Each row has a name. Each question is about the rows just above it.

Columns, left to right: Q M H R X G Z J K
[-1.61  8.48  3.98 -1.69  1.41  0.77  3.68  6.19  2.51]  V
[ 1.45  8.48  3.98 -7.13  1.41  3.71 -2.50  6.19  2.51]  S
[-1.42 -3.39  0.32  1.73 -5.25 -1.60 -2.42 -1.39  2.51]  E
[-2.17  4.32  0.41 -1.70  7.26  7.91  1.61  6.19  0.42]  P
[-1.42  2.51  3.98 -1.70  4.09  0.77 -0.05  6.19  2.51]  L
[ 1.46  8.48  3.98 -1.70 -0.75 -2.04 -0.68  1.04  2.51]  U
[-1.42  8.48  3.98 -1.70  8.12  3.55 -0.05  6.19  2.51]  A
Which column holds [-5.25  7.26] top down? : X
Which column holds [-7.13  1.73 -1.70] top down? : R
[ 6.19  6.19 -1.39  6.19  6.19  1.04] is in which column, read top down? : J
How many times does L hold [2.50]? : 0
[-1.69 -7.13  1.73] is in which column, read top down? : R

Columns, left to right: N D W B F
[ 0.71  0.74  0.82 -4.13  0.36] -> Y
[-2.45 -2.44  6.21 -6.36  2.74] -> C
[-2.44 -2.44 -2.44 -2.44 -2.18] -> T
Which column holds [0.82 6.21] top down? : W
[ 0.74 -2.44] is in which column, read top down? : D
What is the next entry after [-2.45 -2.44]? : [6.21]
How many times does C hold [-2.45]? : 1
Count of [-2.44] in T: : 4

Columns, left to right: Rese sor Fur zek tubet
[-2.43  1.31 -1.67 -2.43  1.31] -> notol
[ 8.12  0.25 -2.33 -0.19  2.20] -> ligur
[ 0.35 -0.11 -1.89  0.82  1.30] -> ras
[ 8.13  8.13  8.13 -0.90  8.13] -> Pozum
[ 0.02  0.71 -0.14  0.76  7.71] -> tor
[ 0.35 -0.11 -1.89  0.82  1.46] -> Lufa
[0.50 1.22 1.97 0.06 2.08] -> Kemom
[-1.05  0.08  0.02  0.72 -4.31] -> zuno
How many times does Pozum hold [8.13]? : 4
Give the next entry after [ 0.71 -0.14  0.76]. : [7.71]
[ 0.82 -0.90] is in which column, read top down? : zek
Times [1.31] occurs in notol: : 2
[8.13 0.02] is in which column, read top down? : Rese
What is the next entry after [0.02 0.72]? : [-4.31]
[0.35 8.13 0.02 0.35 0.50] is in which column, read top down? : Rese

Columns, left to right: Kip Modu Zos ledup zavad Rine
[-2.33  2.30  3.56 -3.00  1.36 -2.27] : Nilov
[ 2.73  2.05 -4.27  3.64 -1.60  2.99] : lel
[-1.18  0.67  5.22 -5.16 -1.67  0.71] : zaz
[ 2.21 -2.02 -3.07  2.59 -0.48  1.66] : vodab
[ 6.56 -0.46 -2.89  1.69  4.65 -1.22] : Lukap
[ 2.90 -2.83 -4.15  3.46 -1.90  3.33] : Dal
[ 6.56 -5.43 -2.89  1.69  4.65 -1.22] : nukil
[ 7.39 -7.23 -2.09  0.35  0.10  2.02] : papu
[-2.82  2.06  6.58 -6.20  0.33  0.33] : Sif
Times [2.06] occurs in Sif: : 1
The next entry after [0.35 0.10]: : [2.02]

Columns, left to right: ruk nosi donis kurup rases sasa Roz fidud
[-2.05  3.17 -1.20  1.24  1.25 -2.85  3.11  1.35] = zuri
[-2.05  3.17 -6.26 -1.78  2.13 -5.61  2.51  1.50] = Zegep
[-0.13 -0.44 -1.20  1.24  1.25 -2.85  1.12  5.45] = lofoz
[-2.05  3.17 -6.26 -4.69  2.13 -5.61  2.51  1.50] = Vizu
[-2.05  3.17 -6.26 -4.69  2.13 -5.61  2.51  5.41] = redog
Whose row is [-2.05  3.17 -6.26 -4.69  2.13 -5.61  2.51  1.50]? : Vizu
Which column holds this, read top down? [1.25 2.13 1.25] : rases

Columns, left to right: gor dom kedaz Fakat dekov zona voga
[-3.10  1.62  0.85 -6.35 -1.50  4.03  0.78] -> loven
[-1.51  2.27  1.98  1.98 -1.51 -6.43 -1.51] -> mufuz
[-0.05 -5.37 -4.07 -0.16 -2.03  5.17 -2.55] -> lenu
[-1.47  5.50  3.93 -3.04  3.58 -2.54  2.59] -> veli
[ 1.87  3.34  2.73  3.91 -0.61 -6.55  1.53] -> lut
[-0.68 -4.91 -3.80 -1.47 -1.18  5.96 -2.32] -> Tufo
[ 2.04  2.99  2.48  4.28 -0.93 -6.55  1.41] -> vened
[ 2.75 -3.82 -2.52  5.65 -4.15 -1.30 -1.80] -> rivo
Give the next entry after [-1.47  5.50  3.93]. : [-3.04]
[-0.61 -1.18 -0.93 -4.15] is in which column, read top down? : dekov
Count of [-1.51] in mufuz: : 3
Which column holds [-6.43  5.17 -2.54 -6.55] top down? : zona
Which column holds [-2.54 -6.55] top down? : zona

Columns, left to right: momav Nusa lapu mon deto dop geniz
[ 3.11 -6.89  0.79  0.63 -2.11  1.11  1.11] : relek
[-0.33 -2.39  0.60 -1.00 -0.54  1.33 -5.91] : Fave
[-2.39  0.60 -1.03 -0.54 -2.84 -1.31  1.05] : vuv
[ 0.53 -0.62 -1.43  1.25  2.47 -1.29  1.25] : Pibi
[ 1.78  3.89 -0.70 -2.03  3.18 -0.97  2.02] : ror
[ 1.21  7.33  2.26  0.82 -4.51 -0.53  0.14] : bef
[ 0.54  0.92 -1.16  0.02 -0.61 -1.08 -1.68] : Guda
Which column holds [-2.84  2.47  3.18 -4.51 -0.61] top down? : deto
The next entry after [-0.62 -1.43]: : [1.25]
Times [1.11] occurs in relek: : 2
What is the next entry after [-2.39  0.60 -1.00 -0.54]? : [1.33]
[-0.54  1.25 -2.03  0.82] is in which column, read top down? : mon
[ 0.63 -1.00 -0.54] is in which column, read top down? : mon

